128 stands for zero in the data rows.
Here are some points, each followed by its number:
<148 146 128 126 143 80 155 133 141 153 87 118 166 153 143 113 131 113 156 93 129 113 96 127 163 138 168 167 98 123 133 145 118 178 152 81 139 148 119 131 142 138 95 147 126 168 133 130> 0
<123 86 83 116 120 63 175 144 56 131 98 93 164 80 114 173 154 135 114 20 85 108 174 117 168 185 110 183 121 172 236 146 161 137 170 113 165 160 117 137 180 129 118 144 86 140 197 123> 1
<127 133 127 144 151 172 126 84 177 141 108 127 86 137 132 134 76 66 122 166 118 133 109 136 132 164 186 109 180 165 104 157 117 153 139 200 127 92 179 116 125 94 131 122 159 105 80 140> 2
<128 115 129 132 137 103 123 140 86 138 136 143 153 110 130 161 80 158 95 108 116 113 192 146 149 167 126 172 119 138 175 140 144 94 106 73 123 164 128 138 159 132 129 136 104 84 133 109> 3
<160 211 136 179 166 99 154 143 43 86 193 129 151 135 152 166 179 204 65 112 195 90 127 107 166 134 74 132 142 141 103 126 156 80 128 96 196 105 156 235 180 139 99 81 178 157 132 85> 4
<137 95 176 109 106 145 123 136 137 107 105 121 108 141 129 124 105 63 146 146 66 128 148 135 119 155 118 100 131 125 139 135 172 111 123 154 104 149 99 74 85 137 172 157 87 136 106 71> 5
<109 67 174 144 159 179 109 110 228 111 79 142 85 146 146 78 120 104 148 172 100 104 85 87 75 155 141 122 74 136 63 143 102 143 74 189 81 98 176 66 104 60 178 173 137 136 81 174> 6
<169 144 129 164 152 70 148 159 56 153 141 152 136 118 162 159 125 156 135 97 172 123 140 93 137 98 140 116 127 127 110 118 131 183 90 128 175 126 157 172 128 146 112 109 158 168 140 114> 7
<67 76 159 56 140 217 145 75 239 154 97 117 89 155 105 43 115 20 127 160 70 136 59 131 82 124 216 100 67 100 101 101 89 164 106 154 0 158 111 25 86 67 214 240 149 136 69 118> 8
<136 137 153 137 197 209 135 104 204 161 143 172 145 149 165 107 186 98 182 203 134 131 55 140 85 63 240 74 51 82 0 87 108 172 64 161 96 97 117 73 170 23 131 168 202 173 120 160> 9
<145 166 114 146 110 114 81 153 105 119 182 122 106 139 95 158 179 171 107 114 189 128 168 155 128 77 96 99 179 115 122 80 113 113 136 129 110 125 119 128 151 207 51 87 138 99 164 68> 10
<150 95 109 157 92 92 120 116 147 81 103 119 147 119 112 182 147 120 178 83 160 133 146 128 130 125 148 174 98 140 126 130 149 146 133 160 136 152 132 145 156 117 90 125 131 156 138 101> 11
<148 143 151 148 112 112 151 128 102 162 155 115 182 129 112 135 147 228 111 135 132 129 131 67 124 97 132 166 128 108 164 121 118 110 109 99 175 103 133 150 154 142 127 90 126 129 128 119> 12
<99 130 154 89 66 115 117 161 48 87 141 149 73 102 138 147 146 160 116 140 84 123 156 153 196 122 70 130 157 129 155 111 152 129 131 113 138 101 121 103 124 98 130 93 31 113 98 124> 13
<166 73 172 106 144 141 147 155 171 143 95 119 90 200 192 104 191 79 168 139 152 52 45 128 122 76 219 78 129 107 75 109 123 158 124 148 118 113 112 44 123 80 167 180 151 165 130 130> 14
<129 206 111 111 115 67 75 149 59 144 149 112 144 115 121 144 149 168 113 118 113 128 108 169 154 145 88 165 134 143 171 140 154 83 168 124 163 134 149 176 156 200 113 83 143 143 172 113> 15
<65 127 154 88 111 160 92 86 175 105 114 153 68 149 142 78 92 82 74 162 153 117 97 94 103 81 153 134 145 137 106 154 118 113 121 159 87 131 145 119 85 84 129 121 129 109 65 151> 16
<181 165 91 110 93 0 145 158 0 50 177 125 209 110 102 235 180 195 98 86 133 147 221 154 211 191 41 188 175 165 207 156 206 110 156 68 255 149 119 222 161 230 78 59 148 89 125 85> 17
<149 41 134 91 130 82 120 152 61 106 157 137 132 120 94 169 100 149 165 46 81 130 154 170 123 151 113 185 138 128 211 140 119 106 174 52 179 190 132 105 143 166 152 141 41 111 201 140> 18
<68 108 126 134 136 183 116 90 196 170 88 119 135 121 148 107 126 91 112 143 126 162 77 105 98 153 195 71 116 100 113 127 92 155 154 134 54 138 127 148 111 59 133 172 181 122 137 164> 19
<137 148 141 128 142 181 130 125 175 161 100 125 115 133 167 91 85 110 168 111 100 118 102 130 101 145 165 106 114 93 98 142 134 115 92 143 64 114 130 102 135 97 180 113 143 120 99 131> 20
<130 106 115 166 151 145 132 100 137 162 141 131 145 165 136 98 115 146 133 147 157 87 93 123 148 130 141 130 128 122 94 124 98 145 81 127 132 107 164 110 143 102 139 150 167 161 137 171> 21
<109 102 130 88 126 208 140 127 170 109 118 116 65 153 128 111 163 95 149 172 146 111 87 174 70 108 122 98 135 102 67 150 99 132 102 165 116 122 103 77 99 78 211 113 87 135 108 164> 22
<132 118 145 138 84 188 150 152 163 139 134 128 98 137 177 71 149 84 116 138 149 131 71 152 111 82 206 107 123 85 81 64 148 170 116 170 134 128 125 123 119 114 140 116 135 134 109 122> 23
<75 59 138 100 112 213 110 119 226 125 104 156 114 77 168 74 53 113 148 167 80 107 108 108 77 146 193 107 78 102 99 126 128 170 64 138 17 126 154 53 87 86 165 163 107 122 106 159> 24
<134 232 125 164 84 0 99 163 0 102 174 75 169 138 81 239 218 251 103 24 184 130 255 150 223 96 0 201 138 141 222 140 141 77 162 49 255 152 123 243 249 216 50 27 85 106 156 89> 25
<96 134 152 102 80 178 137 125 172 158 102 159 94 145 120 90 96 70 120 141 88 125 72 96 124 133 140 111 131 108 99 128 119 172 122 179 121 161 125 115 114 105 122 88 119 99 99 133> 26
<200 185 72 180 155 111 125 161 128 144 228 126 166 177 113 165 181 155 109 45 230 91 98 118 175 95 110 99 110 182 14 79 134 123 141 157 187 92 107 196 157 147 94 84 195 164 137 132> 27
<101 105 155 110 120 189 94 149 194 118 124 139 45 129 142 124 112 100 149 152 119 154 123 166 125 162 136 124 150 99 119 109 166 128 102 168 76 131 118 69 112 100 169 118 130 96 100 169> 28
<119 83 134 102 146 109 126 101 115 123 108 133 165 143 162 119 126 133 149 86 81 95 163 101 126 107 149 124 100 126 168 190 151 109 141 98 130 153 107 114 115 116 179 136 107 139 134 106> 29
<112 104 53 184 121 164 126 91 176 126 91 129 115 144 103 86 108 118 124 142 161 127 123 131 97 135 149 95 134 100 97 135 85 151 132 145 69 122 153 140 146 92 155 190 114 126 113 146> 30
<111 119 107 95 99 107 179 144 155 97 129 104 117 124 107 120 95 110 135 129 112 150 111 147 148 178 125 148 132 152 145 129 143 142 143 118 104 143 180 127 156 137 127 120 105 155 114 105> 31
<85 97 126 172 129 183 139 91 178 166 130 131 154 104 142 69 86 69 149 157 162 107 86 22 89 177 165 108 105 155 72 155 118 97 91 161 63 134 134 97 106 79 143 162 184 129 122 133> 32
<95 117 98 167 166 150 98 100 145 143 128 114 138 140 151 120 60 56 148 166 89 118 105 65 76 150 118 135 144 94 129 82 137 124 84 155 76 125 128 110 66 116 149 125 106 141 73 131> 33
<149 85 99 118 143 115 111 112 122 105 160 128 165 124 115 134 149 140 105 84 150 145 128 108 135 145 109 99 144 98 163 113 84 116 182 116 155 152 74 119 146 130 121 154 133 130 170 136> 34
<92 6 169 123 119 232 123 62 255 149 63 102 41 142 152 15 23 61 153 196 115 90 68 127 41 122 232 67 108 123 79 132 89 143 105 175 6 120 104 16 90 60 238 223 140 138 86 133> 35
<130 187 133 154 166 48 137 175 97 126 135 111 166 144 126 194 149 180 84 155 165 141 133 122 156 93 81 135 144 124 106 104 128 125 107 81 180 121 131 200 151 130 100 45 118 109 144 132> 36
<79 127 151 112 121 206 144 128 144 138 101 110 89 100 114 107 114 68 91 125 108 128 115 141 103 126 164 163 103 143 105 115 137 110 146 117 90 117 96 57 119 119 147 156 98 173 151 108> 37
<143 139 97 79 109 134 140 121 175 121 136 139 67 136 137 135 132 91 171 137 104 144 118 179 96 153 98 105 131 89 117 147 143 135 135 132 138 115 118 92 114 100 146 112 84 120 98 155> 38
<120 125 112 99 112 113 147 146 137 123 103 107 130 94 92 103 126 137 150 148 96 161 133 120 127 137 110 106 150 95 188 157 136 138 144 133 99 163 132 74 133 136 152 118 112 107 110 139> 39
Which point above is nearest to each new point, looking only along the 4 directions in which the numbered points spread most? Its number follows each.
<136 85 77 105 180 150 140 140 185 154 126 183 117 154 196 82 134 129 159 136 156 71 54 108 51 77 185 73 92 136 20 113 62 158 139 172 65 111 119 98 88 81 127 149 177 191 140 192> 9
<116 121 157 111 107 168 118 135 157 131 90 142 81 167 120 144 179 116 126 156 149 137 153 181 130 86 122 117 84 122 87 104 119 176 120 111 62 138 78 82 141 77 107 134 73 156 105 119> 38
<113 160 154 166 132 96 152 122 125 90 155 93 151 156 103 121 147 141 173 123 151 80 143 100 153 127 134 133 153 142 90 102 142 124 168 102 146 107 153 122 137 119 146 119 89 179 153 117> 11
<111 93 109 76 59 115 146 138 76 85 88 79 139 72 83 132 119 178 167 99 102 171 159 139 166 182 73 153 162 121 155 175 99 118 122 67 155 94 99 130 136 176 156 128 108 89 133 65> 3
<132 176 163 125 102 131 101 102 58 114 148 120 139 128 120 152 144 143 85 99 138 181 138 98 185 161 55 105 142 96 171 138 128 117 116 113 156 146 113 156 128 142 90 99 98 111 112 82> 15
<114 158 173 105 116 189 143 139 124 137 99 158 130 124 158 130 125 112 155 162 111 139 80 138 88 82 114 101 115 125 86 104 87 159 114 148 108 139 129 126 192 146 126 111 131 148 112 133> 23
<127 79 118 130 144 167 114 137 177 102 103 127 110 131 134 99 78 62 164 113 93 150 107 96 90 158 144 139 91 122 116 90 96 90 137 136 99 140 93 99 123 79 152 175 113 118 139 155> 37
<101 92 121 155 134 176 101 90 189 158 94 106 119 65 88 114 75 110 136 147 126 156 128 99 63 209 139 126 136 138 106 142 111 108 143 110 100 106 112 107 87 81 170 166 160 158 102 179> 33
<118 108 123 105 188 157 172 101 187 129 122 183 172 93 148 77 144 98 174 116 124 151 89 140 73 122 185 95 90 85 71 114 128 134 164 173 103 134 131 96 103 140 181 141 126 150 135 90> 20
<123 104 167 113 122 103 112 98 136 114 159 123 98 111 127 104 125 151 106 151 99 149 119 135 144 181 136 137 161 119 160 151 111 119 117 95 98 120 117 126 98 148 125 109 141 124 168 113> 31
<142 116 182 120 77 136 136 121 136 110 122 120 86 123 98 98 147 105 113 112 104 150 127 187 146 134 143 147 119 147 122 168 160 150 100 151 129 135 112 113 115 109 116 130 108 129 116 140> 38
<102 175 125 186 160 147 120 127 191 159 154 118 131 171 137 90 101 165 95 234 150 102 56 99 96 82 147 76 149 144 107 116 118 150 120 154 122 77 131 150 100 83 128 98 187 144 77 135> 2
<151 185 149 159 126 80 112 130 133 157 154 123 95 159 133 142 164 104 63 183 154 99 167 171 164 122 56 134 162 145 128 110 130 98 128 103 129 127 176 132 126 163 108 63 78 153 103 145> 10
<129 82 112 95 125 134 111 110 128 104 113 122 151 147 141 150 99 104 130 108 76 148 136 114 81 94 112 159 125 142 137 104 131 126 129 151 117 138 144 103 158 95 141 193 154 105 101 148> 31
<133 130 107 129 143 103 120 119 86 150 155 106 171 130 113 154 104 126 100 138 156 147 109 141 126 118 91 104 121 142 153 135 106 108 147 145 140 100 113 144 108 162 95 93 142 118 135 99> 12
<148 122 107 107 132 55 113 160 31 89 158 109 157 73 83 139 143 153 130 63 108 113 192 92 182 153 105 130 148 123 197 127 109 142 206 108 181 205 75 114 104 143 135 138 120 132 190 128> 1
<171 201 167 66 132 89 171 192 91 108 187 158 94 175 148 166 246 135 141 105 187 123 131 199 220 55 99 141 83 120 85 134 145 104 143 172 175 84 163 123 172 134 66 97 144 181 139 122> 10
<140 96 105 134 148 123 129 123 151 173 119 123 112 129 138 94 122 96 103 158 106 139 116 106 126 119 108 131 102 84 146 141 151 77 95 99 101 171 74 159 108 122 136 173 131 108 156 137> 31
<96 124 111 106 104 169 149 123 134 166 131 137 77 131 84 93 177 149 110 89 122 132 136 145 76 110 109 97 107 134 150 106 164 107 134 146 135 158 120 148 139 135 118 140 126 132 112 120> 31
<84 93 107 94 141 170 95 107 193 154 91 124 144 148 149 116 90 86 123 191 95 147 135 107 69 164 187 105 117 151 143 152 101 127 86 161 80 162 134 131 99 95 167 177 106 121 113 144> 33
<152 172 146 170 103 158 90 131 163 137 123 161 160 104 137 139 166 139 121 150 126 98 81 125 136 128 152 120 109 90 93 86 130 115 82 116 72 122 146 151 152 103 125 68 158 152 95 124> 21
<101 147 151 92 123 106 104 132 132 128 140 149 135 119 180 107 136 175 70 143 151 148 115 156 139 122 149 138 137 162 91 110 101 106 125 102 137 114 144 165 112 114 52 99 128 92 130 122> 12
<168 95 142 96 125 127 101 134 77 80 138 111 123 48 105 119 143 120 148 65 113 92 158 146 138 174 118 162 95 160 220 135 119 139 142 99 173 165 126 120 134 165 168 167 79 92 179 140> 18
<71 90 111 127 129 122 145 159 99 155 87 125 122 113 134 125 120 135 140 67 130 170 181 139 118 133 107 113 164 120 165 143 168 128 162 78 122 157 113 148 111 148 165 147 109 125 130 132> 31
<168 152 142 115 173 100 106 128 138 114 87 148 106 107 127 127 122 120 101 108 94 142 134 98 104 122 114 130 125 115 166 108 100 124 113 111 135 136 98 144 100 133 129 161 138 74 140 134> 31
<124 127 155 119 144 169 169 138 134 128 91 128 119 143 111 162 121 121 145 138 85 136 94 135 162 48 134 145 143 107 120 124 136 135 131 136 83 135 133 93 126 140 143 124 72 80 139 109> 38
<145 106 117 143 180 149 149 154 187 107 124 157 162 162 175 69 149 138 143 132 205 77 30 112 132 102 182 75 88 141 38 164 127 147 92 174 111 99 122 71 97 92 195 158 169 179 119 153> 9
<119 34 105 106 118 177 144 120 220 182 103 96 120 146 110 87 63 80 128 167 89 136 84 144 74 145 159 101 144 118 107 128 107 177 83 205 61 145 124 109 105 99 184 153 175 155 142 129> 6
<125 144 100 114 112 155 182 104 108 173 141 128 100 119 133 185 100 167 117 136 117 146 172 150 117 107 109 171 94 122 139 150 133 93 164 123 166 119 120 105 125 125 132 80 99 115 144 63> 31
